-0.54	1.92	-2.90	1.84	6.06	5.18	-2.31	-3.47	3.64	-4.92	-4.69	-5.00	2.45	1.41	-4.19
-0.22	0.17	0.57	-0.83	0.05	0.17	0.98	0.10	-0.27	0.84	-0.76	0.71	0.78	-0.66	0.08
-2.24	0.54	0.90	-4.62	-0.69	0.53	2.67	-1.47	-2.67	1.31	-4.37	0.62	1.02	-4.43	-0.59
0.58	-0.44	-0.72	1.20	0.80	0.28	-0.93	-0.10	1.07	-0.63	0.31	-0.85	0.29	1.00	-0.57
0.43	-0.32	-0.57	0.89	0.60	0.23	-0.74	-0.09	0.76	-0.50	0.28	-0.67	0.18	0.75	-0.42
0.18	0.80	0.78	0.27	0.11	0.22	0.66	0.59	0.23	0.43	0.50	0.87	0.11	0.44	0.73
2.26	-0.87	-2.15	4.19	2.33	1.18	-3.12	0.04	2.92	-1.97	2.61	-2.64	0.16	3.47	-0.89
-1.20	-0.26	0.33	-2.46	-0.97	-0.43	1.07	-0.63	-1.69	0.75	-1.85	0.45	0.16	-2.28	-0.29
-0.09	1.19	1.56	0.09	-1.22	-0.83	0.99	1.27	-0.50	0.72	1.54	2.00	-1.07	0.55	1.79
-0.08	-0.07	-0.03	-0.06	-0.13	-0.14	-0.05	-0.03	-0.08	-0.05	-0.03	0.00	-0.11	-0.04	-0.03
0.21	0.85	0.95	0.19	-0.04	0.14	0.83	0.72	0.11	0.63	0.65	1.08	0.06	0.38	0.93
0.14	0.96	1.03	0.18	-0.20	0.04	0.84	0.77	0.01	0.58	0.77	1.18	-0.15	0.40	1.07
0.15	-0.11	-0.21	0.31	0.20	0.08	-0.27	-0.04	0.26	-0.19	0.10	-0.24	0.05	0.26	-0.15
2.53	-0.25	-2.07	5.10	2.48	1.34	-3.56	0.38	3.25	-2.50	3.76	-2.57	-0.41	4.50	-0.42
4.55	-5.77	-3.70	2.34	2.41	1.26	-2.55	-0.36	1.61	2.18	2.46	-4.13	3.42	0.01	-1.91
Indices start at 0.
The top-left entry -> -0.54
Give the bottom-right entry.
-1.91
Give the entry in row 1 and column 0.
-0.22
Give the top entry of the column that holds the smallest entry.
1.92
Give the bottom-left entry.
4.55
The entry in row 0 and column 2: -2.90
The entry directly above 3.25 is 0.26
The bottom entry of the column that holds the largest entry: 2.41
The entry just right of the centre entry: -1.69
The entry just left of the largest entry: 1.84
Give the entry at row 2, column 2.
0.90
The entry just right of 0.29 -> 1.00
The entry just right of 0.19 -> -0.04
The entry directly above 0.45 -> -2.64
Give the entry in row 2 and column 1.
0.54
The entry just left of the centre entry is 1.07
The maximum: 6.06
Give the entry directly above 2.00.
0.45
Give the entry directly below the largest entry.
0.05
Give the top-right entry.
-4.19
The entry at row 2, column 0 -> -2.24
The entry just right of -4.69: -5.00
Give the entry just right of the largest entry.
5.18
The entry in row 1 and column 1 -> 0.17
Give the entry directly above -1.97.
0.43
The entry directly above the smallest entry -> -0.25
Give the entry just right of -1.69.
0.75
Give the entry just right of 0.95.
0.19
Give the entry just left of -0.14.
-0.13
The entry just left of -1.69: -0.63

Read these off the grid that follows.
1) Read off the 3rd entry in reading order.
2) Read off the entry in the top-left corner.
3) Read off the 4th entry from the end, reading row by row.
4) Read off the minimum.
5) Read off the entry in the bottom-left corner.
6) Read off the entry directly above 6628.
7) Read off the entry just left of 3879.
8) Read off the second entry on the diagonal from the top-right corner.
5477	5094	4861	5859	6403	5556	5774	7438
6081	4383	4347	5997	6408	4979	6628	6045
5617	4242	5005	4130	4943	4980	6627	9193
5321	5404	5565	4749	5419	5588	5511	9096
5826	5121	3776	5582	7023	6337	6254	7130
6776	2450	5516	5983	5148	3879	8265	4155
6722	2214	5216	5306	4819	3703	8470	4565
5478	6618	8168	7755	5941	5984	4294	4262
5229	7591	6224	4541	5137	7064	4335	9007
5284	8464	5824	4569	5600	7834	4004	8181
5313	5359	5560	4587	5367	5751	5559	9577
1) 4861
2) 5477
3) 5367
4) 2214
5) 5313
6) 5774
7) 5148
8) 6628

grid =
array([[ 1.04,  0.08, -0.57,  0.55],
       [ 2.85, -1.79,  0.43,  1.91],
       [-3.23,  0.71,  0.54, -1.53],
       [-1.93, -0.57,  0.61,  1.31],
       [-3.12,  0.55,  1.08,  0.19],
       [ 2.53, -5.10,  2.15,  5.67],
       [ 7.30,  0.16, -3.12, -0.49],
       [-0.37, -3.40,  0.92,  3.00]])
The first entry in reading order is 1.04
The 2nd entry on the main diagonal: -1.79
Report the first entry on the diagonal from the top-right corner.
A: 0.55
The bottom-left entry: -0.37
The smallest entry in the first column -> -3.23
Report the third entry on the diagonal from the top-right corner.
A: 0.71
Report the smallest entry in the first row.
A: -0.57
The entry just right of the smallest entry: 2.15
The bottom-right entry -> 3.00
Report the bottom entry of the column that holds the smallest entry.
A: -3.40
The entry just right of 0.54 -> -1.53
Report the entry just left of 2.15.
A: -5.10
Report the entry just left of 0.61.
A: -0.57
Report the maximum.
A: 7.30
Report the fifth-last entry, reading row by row.
A: -0.49
The entry just left of 0.19: 1.08
Report the entry directly above the smallest entry.
A: 0.55
Report the entry just right of 1.04.
A: 0.08
Report the largest entry in the last column.
A: 5.67
Report the fifth entry in reading order.
A: 2.85
The entry directly below -5.10: 0.16
The 2nd entry from the end, reading row by row -> 0.92
Report the entry just left of -0.49.
A: -3.12
Report the entry directly above 7.30.
A: 2.53
The entry directly above 0.19 is 1.31

data = ((-0.027, -0.018, 0.018, 0.023, 0.057, -0.005, -0.027, -0.108, -0.041, 0.001, 0.043, -0.035, -0.010), (0.041, -0.037, -0.030, 0.057, 0.112, -0.069, 0.009, 0.009, 0.008, -0.024, 0.093, -0.096, 0.013), (0.008, -0.045, -0.037, 0.036, 0.058, -0.146, 0.020, -0.141, -0.073, -0.001, 0.077, -0.149, -0.002), (-0.012, 0.102, 0.150, 0.036, -0.066, 0.085, 0.071, 0.009, 0.009, 0.096, 0.031, 0.139, 0.027), (0.045, 0.046, 0.019, -0.017, 0.073, 0.191, -0.013, 0.159, 0.122, 0.013, -0.044, 0.147, 0.037), (0.011, -0.004, -0.013, 0.038, 0.039, 0.026, -0.004, 0.104, 0.067, -0.021, 0.010, -0.011, 0.012))
The entry just left of 0.096: 0.009
Find the entry just right of -0.041.
0.001
Find the entry just right of -0.141.
-0.073
The entry just left of 0.010 is -0.021
Find the entry just right of -0.073.
-0.001
Find the entry just left of 0.104.
-0.004
Find the entry just left of 0.039.
0.038
The entry just right of 0.122: 0.013
The entry just right of -0.018: 0.018
Find the minimum.
-0.149
Find the entry just left of 0.112.
0.057
